The rows of M fall into a few groups and each row is roughly a mix of its group's hidden directions.
M, 116 rows:
5	-14	9	1	2	0	13	7	-9	3	-3	30
-15	-7	5	5	7	14	-11	-8	-16	10	-20	-1
1	-5	15	-4	26	6	8	2	2	-8	2	-20
-19	0	1	-8	7	16	-8	-3	-18	3	-5	-19
-8	10	1	11	-23	-13	0	-11	18	1	9	0
11	29	-5	-8	-3	0	-1	-7	2	8	12	13
5	-1	-9	5	-6	0	14	7	-21	2	10	23
16	-8	-2	-12	1	6	13	-25	10	7	0	-8
-7	-4	-4	-1	-1	-5	25	-15	9	20	-7	1
21	-6	-15	4	1	13	-4	-4	-15	4	18	6
0	-15	16	4	0	-7	1	26	-4	8	-1	-13
20	-5	-16	-5	-9	-9	10	5	6	5	21	-3
11	0	8	1	-6	3	-25	-18	3	5	-5	-16
2	-2	14	-12	4	4	-3	-4	-30	9	-5	-7
1	18	2	-15	9	0	5	18	8	-18	10	-7
9	5	13	4	8	2	-13	9	0	-4	-26	13
11	0	6	-8	14	2	17	14	16	-7	18	0
1	-7	-6	-6	1	2	15	28	-2	-5	-3	18
2	-15	0	-6	9	19	14	9	4	15	14	6
3	17	-5	-9	-7	3	-13	19	0	-10	15	-13
-18	4	-10	8	-10	4	-5	0	-6	9	-9	25
-1	-11	-11	1	2	7	-14	-25	5	-15	-1	-13
-9	12	3	-25	2	1	-3	-8	-14	-2	8	17
24	-13	10	-10	2	1	15	-2	-9	13	-3	6
1	-6	0	-18	-22	17	-2	4	3	11	14	-1
26	-8	13	-3	8	1	0	-13	-4	10	-9	-13
1	-4	-14	-15	-8	-3	15	-9	2	16	3	-21
-27	-2	0	5	8	-11	18	7	-3	-13	-2	3
-7	6	10	-25	4	0	-1	2	-22	3	7	12
-10	0	-4	-1	-9	-10	9	-16	5	-7	22	-18
-19	8	-3	-10	7	16	-10	6	-18	0	-9	-11
12	-10	-3	15	13	15	-7	1	-7	-2	-19	-14
14	13	20	8	10	-5	1	-2	4	16	-12	-11
-14	-16	-7	7	-1	13	-1	-11	-14	21	-4	4
-21	10	-7	-5	2	9	-13	1	-20	0	-13	-8
-3	-26	-10	14	8	6	9	1	-15	-5	10	-4
-3	-3	19	10	8	3	10	1	18	-3	-2	23
-12	17	-20	-7	0	0	-9	11	-19	-3	-6	-4
8	-4	6	-3	6	10	0	-4	-33	6	-8	-3
-14	-5	-4	17	5	-4	-24	-6	-5	-12	-9	-10
-4	10	-3	-18	8	10	-5	-5	-20	-6	1	20
13	-18	9	15	-7	-7	1	11	10	14	-12	-7
-3	10	-4	21	-22	-3	-4	-17	10	-2	2	1
16	-12	-9	6	-9	2	-8	2	-7	19	-12	17
-5	13	-5	-17	-7	-6	10	-19	-5	3	14	14
6	-5	7	-22	-4	17	1	2	17	10	-11	-9
22	-4	16	3	8	-5	-3	-1	-11	14	-12	-13
18	0	10	1	4	4	-25	9	-11	-14	2	-8
-18	-10	15	10	-1	1	11	-21	10	0	10	-1
16	-17	6	4	-16	2	-12	-11	-2	15	-11	3
-11	15	7	-10	1	4	-7	-25	8	2	0	-15
-10	8	3	11	3	-6	1	-28	3	7	7	-16
-11	-2	7	4	-2	-5	-11	24	23	-8	2	1
-10	-10	-6	1	0	-5	22	-18	6	18	-9	-1
12	-26	-7	-14	-5	3	6	1	-16	-3	5	8
-12	8	19	7	22	-1	1	-1	4	-16	-12	-2
1	0	3	-12	13	13	-8	7	-27	-3	-6	11
18	3	11	-5	0	3	-10	23	-12	-9	7	10
-9	13	3	-2	-23	-12	5	-14	-1	5	15	9
16	2	4	16	-8	-18	-10	16	0	4	-7	11
-9	-15	1	6	2	-3	-19	5	-15	-22	-6	-4
-15	-3	9	-4	-25	12	-13	-11	-2	8	-5	6
10	-15	-3	-1	2	4	-24	-3	-13	-16	0	-12
10	16	10	-9	-4	-3	14	21	-1	16	5	3
-10	-6	-12	-11	-10	4	16	7	1	-5	13	23
22	-14	5	-14	-2	1	17	3	-11	11	1	8
2	-6	0	-6	15	22	-2	17	-10	13	-9	8
11	9	5	9	-8	-18	-16	16	-1	-3	-9	13
6	1	5	0	-1	5	-17	19	-10	-20	8	14
-3	9	-9	11	-18	-22	-10	-15	-5	-6	-7	0
4	10	8	-2	-5	1	-22	-23	4	4	-2	-15
11	-13	2	12	14	13	-6	7	-10	0	-18	-14
11	27	-5	-16	-2	7	-2	-8	3	7	11	10
-18	-8	14	-2	8	22	11	2	7	7	7	10
-12	-4	-5	8	6	-4	-14	-4	-21	-22	5	0
-17	14	-1	4	-6	-8	5	27	-4	7	3	9
17	14	-12	-9	-1	10	10	2	-1	11	16	15
6	16	3	-14	8	-5	3	14	7	-19	9	-14
7	-18	4	10	10	1	-16	-18	-7	-9	-12	-5
-16	1	2	-1	7	12	-14	-4	-19	4	-19	-9
11	-7	-19	10	1	-1	21	9	-1	0	8	16
-21	-15	0	-13	8	11	15	7	1	-11	-6	-6
-10	-4	18	5	-15	-15	-3	16	11	6	6	-11
-8	8	2	-6	-3	6	-8	12	-17	-8	6	26
-25	-4	-15	4	-8	-12	6	14	-10	9	-2	-1
-6	2	6	-31	10	-10	5	-6	9	5	7	-7
-3	-12	13	2	-24	4	-1	-17	12	7	7	6
4	-3	-9	20	0	2	-4	-2	27	-7	-8	-11
15	-19	-10	-20	-8	5	6	3	-12	-3	10	1
-4	2	11	9	-6	-19	-21	10	-1	-12	-16	1
4	10	-6	-4	-7	3	8	-26	-21	5	4	8
5	-16	13	-3	10	0	3	20	-18	9	-5	-11
-6	-10	7	26	-1	-23	-1	6	-2	-2	-8	-3
-13	-11	-20	-7	-11	-8	2	10	-14	6	3	-15
-13	27	-3	-12	4	1	6	-16	2	-1	11	3
2	0	-9	14	6	7	-10	-5	26	-10	-11	-10
-3	23	5	-2	-6	0	-1	27	2	-2	11	7
11	-17	-5	11	26	1	10	1	-7	11	-3	-3
2	-6	2	8	14	15	-18	13	4	-11	-17	-6
-16	-4	-1	-14	5	8	-13	3	-11	-25	-4	0
11	10	6	-1	-5	2	1	-18	16	22	1	-12
-14	16	4	-25	-3	-4	-5	-11	1	-3	10	13
-17	9	6	-18	-17	17	-2	6	6	-1	11	4
7	-21	-4	2	5	5	-17	-18	-7	-15	-4	-8
-9	10	5	-11	-17	-17	8	-14	7	8	16	1
2	-24	-10	-4	5	15	-1	13	-15	-13	3	3
4	13	14	-5	-7	-7	-18	-1	1	-16	-17	-9
-4	12	18	-11	-14	5	-19	-1	1	-11	-14	-6
1	-2	12	-15	-15	4	-8	-10	1	-5	7	-26
5	-9	0	-11	23	13	-4	15	-15	-3	-9	2
-18	24	4	13	3	-1	1	-1	20	1	-1	5
6	-4	-9	25	-11	-6	8	-2	21	0	1	-8
14	-24	4	12	-4	2	5	5	8	16	-6	-10
-8	14	11	-6	-3	-2	-7	-22	13	7	-5	-16
-17	10	0	-24	6	14	11	-9	7	-3	1	-4
-20	-3	-7	2	9	-5	17	12	-10	-16	4	11

In each list below, two rows fit none of the groups, and each other row fits one group, some only roughly. Which are they? Name them in the order they come.
- Q_567: -5	-15	8	19	11	-10	-6	-1	-13	6	-18	6
- Q_266: 10	-30	3	0	-1	12	-3	12	2	3	-10	-8
- Q_957: -3	-5	11	25	-19	-7	-4	16	3	2	0	-3
- Q_665: 10	12	17	-15	-3	5	-4	18	14	-13	-3	5
- Q_798: -3	7	7	8	2	-14	-2	18	-13	19	-10	-13
- Q_422: 26	2	7	-14	-7	1	-14	14	2	-1	-11	-5
- Q_337: -6	3	-2	-2	17	7	8	18	19	-5	-7	-17
- Q_269: -13	-16	13	13	5	5	0	-22	-3	9	-9	-4
- Q_319: -11	20	-9	4	8	-10	18	-1	-6	-5	12	15
- Q_939: -9	2	22	6	-11	0	-20	1	-5	1	-9	-16
- Q_245: 0	-8	3	7	12	8	16	8	12	8	7	24
- Q_37: -3	5	-6	-9	25	7	7	15	-8	-6	5	-16
- Q_89: -3	11	-5	5	7	16	-15	-2	-10	-14	-8	20
- Q_385: -12	7	-14	-2	-18	-8	-9	-15	-13	-2	-2	-15
- Q_233: -9	8	2	-29	7	1	-7	18	-8	0	-2	-2
 -> Q_337; Q_233
- Q_135: -5	0	16	-3	-7	-9	-20	0	10	-4	-20	-12
- Q_393: 10	4	-14	15	2	12	-2	-25	2	-4	-12	-6
- Q_148: 19	14	22	-9	-6	1	-16	0	-8	-8	1	4
- Q_719: -13	14	-3	-13	4	5	26	4	9	2	5	11
- Q_59: -20	-2	8	8	2	-7	-6	-21	2	-5	-4	-20
- Q_209: -14	-7	6	-10	-9	23	6	3	4	14	15	2
- Q_576: 6	-10	0	3	-2	-11	19	21	-10	7	13	12
- Q_14: -5	13	5	17	-2	-7	-4	6	-15	-2	-1	26
- Q_610: -3	-3	5	8	-14	-17	8	-6	18	10	7	-18
- Q_118: -1	-8	13	3	20	18	2	11	1	7	-13	14
 -> Q_148; Q_14
- Q_443: 7	-14	-10	-2	2	18	-15	-10	-16	-10	11	-5
- Q_10: 16	21	12	-11	-2	5	7	14	8	3	10	7
- Q_225: -15	10	1	4	10	10	-23	-11	5	-7	-1	-15
- Q_390: -2	6	1	5	21	3	-10	9	-15	-2	-24	3
- Q_562: -10	-15	3	6	6	3	19	-13	7	6	21	-6
- Q_447: -7	14	-3	17	3	-21	19	4	0	4	5	10
- Q_42: 7	10	-10	-11	-4	-9	11	11	6	-12	24	-7
- Q_543: 13	24	11	-2	1	11	-8	3	15	-11	11	1
- Q_622: 7	5	-2	5	13	5	-15	20	-19	-15	3	1
- Q_371: 3	2	0	-2	-23	6	-13	5	-1	10	-14	21
- Q_278: 5	0	22	14	4	-11	0	-8	15	-10	-13	11
- Q_82: -10	-2	9	8	-11	-9	-5	28	7	-3	8	10
- Q_858: -1	-3	0	21	17	-19	12	-13	6	-6	5	-3
- Q_313: -8	3	1	-8	-17	15	-4	11	4	10	2	24
 -> Q_225; Q_622
- Q_685: 3	0	16	18	7	-8	2	9	13	15	-10	-15
- Q_262: 12	9	-5	5	8	-24	3	-2	2	-17	1	-17
- Q_871: -3	-3	13	3	-18	-18	9	-2	7	14	10	-13
- Q_354: -13	-4	-9	-10	12	19	14	13	-4	9	14	3
- Q_497: 1	-6	11	10	32	2	15	-2	5	-1	1	1
- Q_349: -5	19	-1	-16	-16	-5	-8	2	2	-16	7	-14
- Q_741: -11	2	-1	11	-18	-8	2	18	10	-4	13	16
- Q_810: 7	-8	-2	-17	12	-9	17	-9	6	12	3	-17
- Q_795: -11	1	-1	21	-8	-12	-8	-16	-2	2	-16	13
- Q_124: -15	11	1	9	4	2	9	-18	23	1	-4	8
- Q_355: -14	10	5	7	4	-13	-5	-6	10	-6	-27	-2
- Q_727: -3	-29	-1	-8	3	14	-2	11	-3	-11	-10	-8
- Q_619: 18	14	-1	-20	-6	7	5	4	6	6	11	-17
- Q_100: 2	-2	2	9	-1	-2	-27	14	-16	-12	-1	-8
 -> Q_685; Q_355
- Q_191: 8	12	-11	-17	-19	-2	-1	14	6	-4	16	-2
- Q_340: -4	-18	-10	6	-7	3	7	-19	-9	18	10	-7
- Q_243: 15	-12	-5	0	-8	8	19	-7	9	21	-4	5
- Q_958: -11	1	11	0	-16	-14	-1	18	-2	-1	15	16
- Q_90: -1	-12	2	6	6	9	6	-24	12	-9	-6	18
- Q_474: 4	-11	6	1	16	14	17	9	10	6	11	16
- Q_560: -6	0	12	21	10	-5	-20	6	-8	-8	-12	6
- Q_386: 3	-8	-2	-2	-20	-3	10	-13	9	5	25	-4
- Q_659: 11	2	13	-2	-8	-7	10	2	24	-8	14	12
- Q_535: -31	-2	-13	8	-5	-8	9	2	3	2	-2	10
- Q_974: 12	9	6	-7	-3	6	-8	29	-5	-3	-6	13
- Q_92: -15	8	6	-2	12	11	-14	5	-14	-2	-22	-2
- Q_17: 16	6	6	-4	-9	-5	-23	15	2	0	-14	10
 -> Q_243; Q_974
- Q_38: 12	-17	4	7	7	1	10	3	-9	11	-8	-24
- Q_959: 21	-15	20	4	-1	-3	-5	-11	6	1	-8	-11
- Q_663: 4	6	-5	-12	0	-4	13	-29	-5	13	1	-9
- Q_494: -10	-12	-6	11	4	-14	15	-16	2	5	-6	-19
- Q_654: 23	6	13	-5	6	2	5	-11	5	14	-5	-17
- Q_614: 11	-6	-8	15	-8	-7	24	4	-13	11	7	4
- Q_268: -8	4	22	-5	-2	13	-15	2	1	-3	-20	9
- Q_916: 15	-5	-10	-17	1	26	-1	-3	-4	3	13	1
- Q_592: -25	12	-6	11	0	-9	10	-4	14	12	-7	-1
- Q_199: 2	4	-16	2	-18	-1	-5	-12	-11	7	18	-16
- Q_920: -3	-5	8	16	11	0	-26	-5	-9	-14	-8	1
- Q_808: -7	1	-1	20	3	-18	24	3	4	10	4	4
- Q_184: -25	-6	-16	-1	-10	-5	15	6	-1	3	4	14
 -> Q_494; Q_199
- Q_300: -6	-27	3	12	2	5	8	0	-7	16	4	-14
- Q_612: -14	-11	3	-1	17	22	4	-1	-13	13	-2	-8
- Q_249: -2	-11	-7	-22	8	22	6	9	-8	-9	1	3
- Q_192: -15	-5	-14	2	-2	-1	-21	-2	-6	-11	1	-21
- Q_484: 6	-12	13	15	-11	-10	8	13	-9	13	0	-15
- Q_239: 6	6	-6	-8	-1	14	2	-17	21	-15	12	6
- Q_523: 9	17	8	-11	-4	10	11	7	14	-2	15	15
- Q_220: 27	2	3	-7	-6	2	-19	12	-6	10	5	4
- Q_878: 23	-16	2	0	-5	5	7	5	11	14	7	14
- Q_469: 10	-4	-24	-3	12	4	20	-2	-1	-3	5	14
- Q_329: 3	16	-10	-17	9	7	2	25	-2	-8	7	0
- Q_602: 1	-13	-3	-5	2	9	28	8	12	15	0	-1
- Q_987: -9	13	-16	-16	-12	1	10	2	10	7	12	-15
- Q_418: 24	-12	16	-9	-10	8	-11	-2	5	7	-5	-8
 -> Q_300; Q_220
- Q_2: 0	-1	2	7	-5	-10	19	-7	20	-6	19	11
- Q_799: 8	-15	8	5	8	-9	8	-8	-11	19	-17	-8
- Q_830: 4	-1	-17	-8	-2	4	16	13	6	7	24	7
- Q_935: 4	1	21	7	-8	-17	-9	1	2	-8	-20	-11
- Q_8: -10	4	11	16	6	-11	6	-7	2	21	-18	-5
- Q_928: 21	-22	-2	-8	-5	-5	5	-15	-7	1	-1	13
- Q_477: 6	3	7	11	-6	-17	12	19	12	12	-10	11
- Q_19: -8	-8	13	15	9	-12	7	-21	10	-8	-1	-10
- Q_801: 12	0	-5	0	13	16	-2	-23	-15	0	-12	-5
- Q_782: 2	-13	11	-2	5	-6	3	29	-15	6	2	4
- Q_142: -10	3	9	4	-16	-10	-1	24	-7	1	11	14
 -> Q_935; Q_928
- Q_766: 14	2	0	-17	-17	10	-6	-1	18	2	11	-11
- Q_237: 12	-10	-9	11	3	10	14	-13	-2	17	16	-6
- Q_568: -13	-16	-18	0	-3	-2	-17	-8	-8	-9	-4	-15
- Q_991: 12	-5	7	-1	-1	-6	-16	14	-22	5	-4	-16
- Q_181: -7	-4	10	-10	-4	-5	-12	20	4	-14	-21	3
- Q_173: 1	-11	6	23	-14	-7	4	22	6	6	1	-1
- Q_910: -2	-6	16	14	-14	-10	-6	10	8	9	-3	-21
- Q_645: -8	8	6	-15	19	16	9	19	-1	-6	5	-7
- Q_304: 9	3	-13	-8	13	8	6	-28	0	1	-7	-8
- Q_485: -7	27	-4	-4	-4	-2	2	5	16	7	5	-17
- Q_169: -6	-4	11	3	-4	13	-24	-11	-1	9	-16	-12
 -> Q_766; Q_169
- Q_540: 4	0	0	-8	0	4	24	-18	17	11	1	9
- Q_43: 9	3	5	2	-20	-1	-10	3	8	3	-11	26
- Q_898: -17	-4	11	16	1	-20	1	4	6	-4	-17	-8
- Q_482: -9	1	-14	6	-7	1	-24	8	-11	-1	-17	-9
- Q_28: -2	11	14	-16	-2	-17	-13	-9	5	-4	2	-19
- Q_189: 4	7	-2	11	5	-12	-16	-3	-13	-4	-27	0
- Q_247: -13	21	4	0	5	-12	0	-3	2	-25	-2	-6
- Q_256: -8	-12	-4	1	0	7	10	-16	8	-12	3	25
- Q_998: 25	-3	0	3	-8	-21	-5	-8	6	-10	-5	-9
- Q_230: -12	20	4	-17	-2	3	-11	7	-5	-15	-7	-14
- Q_342: 7	-27	8	5	-3	4	-5	2	7	7	-11	-18
 -> Q_482; Q_28
- Q_84: -3	18	1	18	-2	-26	0	4	-2	-2	1	11
- Q_714: -19	0	0	13	6	-11	-9	-15	-12	-17	3	-8
- Q_596: 13	15	-9	-10	6	-6	7	23	6	-11	10	2
- Q_96: -28	-2	10	-1	-9	11	-10	-14	-8	2	-3	-6
- Q_791: -3	8	0	4	-27	-16	-9	-14	5	-8	-2	6
- Q_16: 4	0	-7	22	1	17	-15	-2	1	-15	-15	2
- Q_603: 4	1	9	-3	-2	-8	19	10	-9	27	-8	-3
- Q_307: -5	9	17	2	-8	-13	-11	-1	18	-11	-18	-2
- Q_139: 10	2	-9	-10	12	7	6	-28	-5	4	-7	-11
- Q_899: 12	1	-19	-4	10	-12	12	4	6	-19	13	5
- Q_559: 4	5	3	8	16	3	0	13	2	-3	-14	27
 -> Q_307; Q_899
- Q_77: -10	-20	-11	7	2	-8	-1	-18	-6	7	-13	-14
- Q_882: 16	-11	-13	6	20	8	6	-7	0	1	-12	-16
- Q_904: -29	0	-12	-4	-13	12	0	4	0	-5	6	10
- Q_183: 20	-1	10	5	-13	-20	-4	-11	12	-10	-2	-5
- Q_438: 26	-4	1	-16	-2	4	-5	3	-9	1	7	-19
- Q_374: -12	18	2	4	0	6	10	-7	24	-4	4	15
- Q_295: 6	7	5	-2	4	-3	14	-13	11	22	-6	-18
- Q_950: 13	-2	3	-4	-20	-7	6	-1	20	1	16	13
- Q_551: 3	3	13	6	-1	-11	-23	8	-1	-15	-1	-19
- Q_653: 13	-16	13	5	14	6	14	0	16	8	4	11
- Q_829: 15	-23	7	1	3	-8	3	-7	-15	13	-13	-2
- Q_768: 19	3	-10	-17	-19	1	0	14	5	3	11	2
- Q_921: 19	7	7	-17	-5	3	3	22	-10	0	12	0
- Q_937: 13	-6	-3	20	5	-22	12	-10	7	1	6	8
 -> Q_904; Q_551
- Q_965: 15	23	22	5	6	3	-6	10	7	0	3	2
- Q_563: -6	-5	6	9	-8	-4	-3	31	12	-3	6	8
- Q_759: 7	-12	-13	7	17	5	2	19	17	-8	-6	0
- Q_116: 2	10	-14	-1	-7	-3	11	-29	12	0	5	0
- Q_940: -16	10	11	0	-20	-13	-9	0	17	-1	10	1
- Q_709: -19	0	9	6	17	-8	11	-12	2	-12	8	-14
- Q_261: 9	2	-12	-15	21	10	4	-18	1	2	-9	-11
- Q_600: 19	-20	-10	-4	-2	20	-6	3	-10	2	10	0
- Q_823: 4	-8	5	-1	-18	7	-5	-13	12	20	-18	0
- Q_819: 2	-1	2	16	5	-16	-10	-15	-10	-2	-23	-1
- Q_151: 19	0	7	19	-1	-16	-12	13	-8	7	-5	-6
- Q_56: 9	-20	5	0	3	-10	5	5	-20	16	-13	-7
 -> Q_823; Q_151
- Q_312: -8	14	-1	-15	16	7	1	14	-5	-13	5	-17
- Q_9: 12	14	6	-8	-2	12	-9	10	8	-19	14	12
- Q_111: 20	-15	11	-11	-7	6	-7	-5	-1	4	6	-21
- Q_879: 3	1	-2	2	1	10	-24	-3	2	-27	8	-2
- Q_534: -3	-27	8	-3	-2	9	-9	9	3	-4	-14	-14
- Q_913: 4	3	-3	-22	8	1	12	-15	-21	7	6	5
- Q_172: 13	18	16	-9	1	5	13	9	11	8	7	12
- Q_770: -4	7	17	-10	2	-2	-6	-7	2	-16	-1	-27
- Q_680: -24	3	10	9	2	-10	6	-20	5	-12	1	-6
- Q_30: 23	12	6	6	-14	7	-18	1	12	7	0	-1
- Q_577: 11	-7	-1	-8	-3	-3	-5	-11	-6	-3	8	-31
- Q_414: 1	0	-6	11	0	-11	19	3	13	-1	16	20
- Q_267: -24	-8	-11	3	-10	-11	-6	-1	-8	-14	-1	-15
- Q_670: 13	2	2	7	-7	-10	-30	5	-9	-8	-5	5
 -> Q_30; Q_267
- Q_640: -29	5	-5	-4	10	17	2	0	-11	5	4	-4
- Q_693: 13	-2	-13	9	14	-20	4	2	-16	-10	9	-6
- Q_134: 22	12	-4	-15	-7	-6	-12	14	-3	-10	-2	-9
- Q_891: -9	-23	7	-10	0	11	0	3	8	-5	-14	-19
- Q_65: -4	18	0	3	1	6	-23	-1	11	-17	5	-13
- Q_621: -3	20	-9	-14	0	6	14	-6	-12	12	9	14
- Q_862: 6	-6	0	6	-13	-14	23	1	-11	15	11	-6
- Q_809: 9	9	2	-11	-7	-4	-17	20	-2	-10	-9	15
- Q_635: 1	-11	6	-11	-1	15	-19	-15	3	-4	-4	-19
- Q_573: 0	-4	13	18	14	-6	-3	-5	-1	-5	-24	10
- Q_70: -2	15	-14	10	-7	-18	-1	6	3	-6	-4	22
 -> Q_693; Q_621
- Q_297: -10	8	-21	11	14	-15	13	5	-4	-2	6	10
- Q_119: -18	12	-2	-14	2	12	-4	14	-7	8	3	-19
- Q_793: 28	-9	-3	16	-7	-1	-8	2	-2	14	4	1
- Q_847: -10	-5	7	10	25	5	18	5	9	-2	5	12
- Q_537: -21	0	-13	17	-3	-4	15	2	4	-5	0	18
- Q_638: -2	-3	8	11	3	6	-17	-1	14	-4	-17	-21
- Q_170: 19	14	0	-11	-8	2	-20	11	-2	-2	-3	14
- Q_502: -6	2	14	21	14	-2	-7	-16	7	0	-16	4
- Q_99: -2	-1	4	19	-3	4	-14	-2	21	-5	-11	-18
- Q_710: 4	7	1	4	16	-8	-12	4	-12	-8	-20	-18
- Q_776: 11	-1	-6	-6	9	2	9	-27	-7	9	-7	-17
- Q_828: -15	14	3	-1	-12	-5	-11	2	15	-13	10	16
 -> Q_119; Q_537
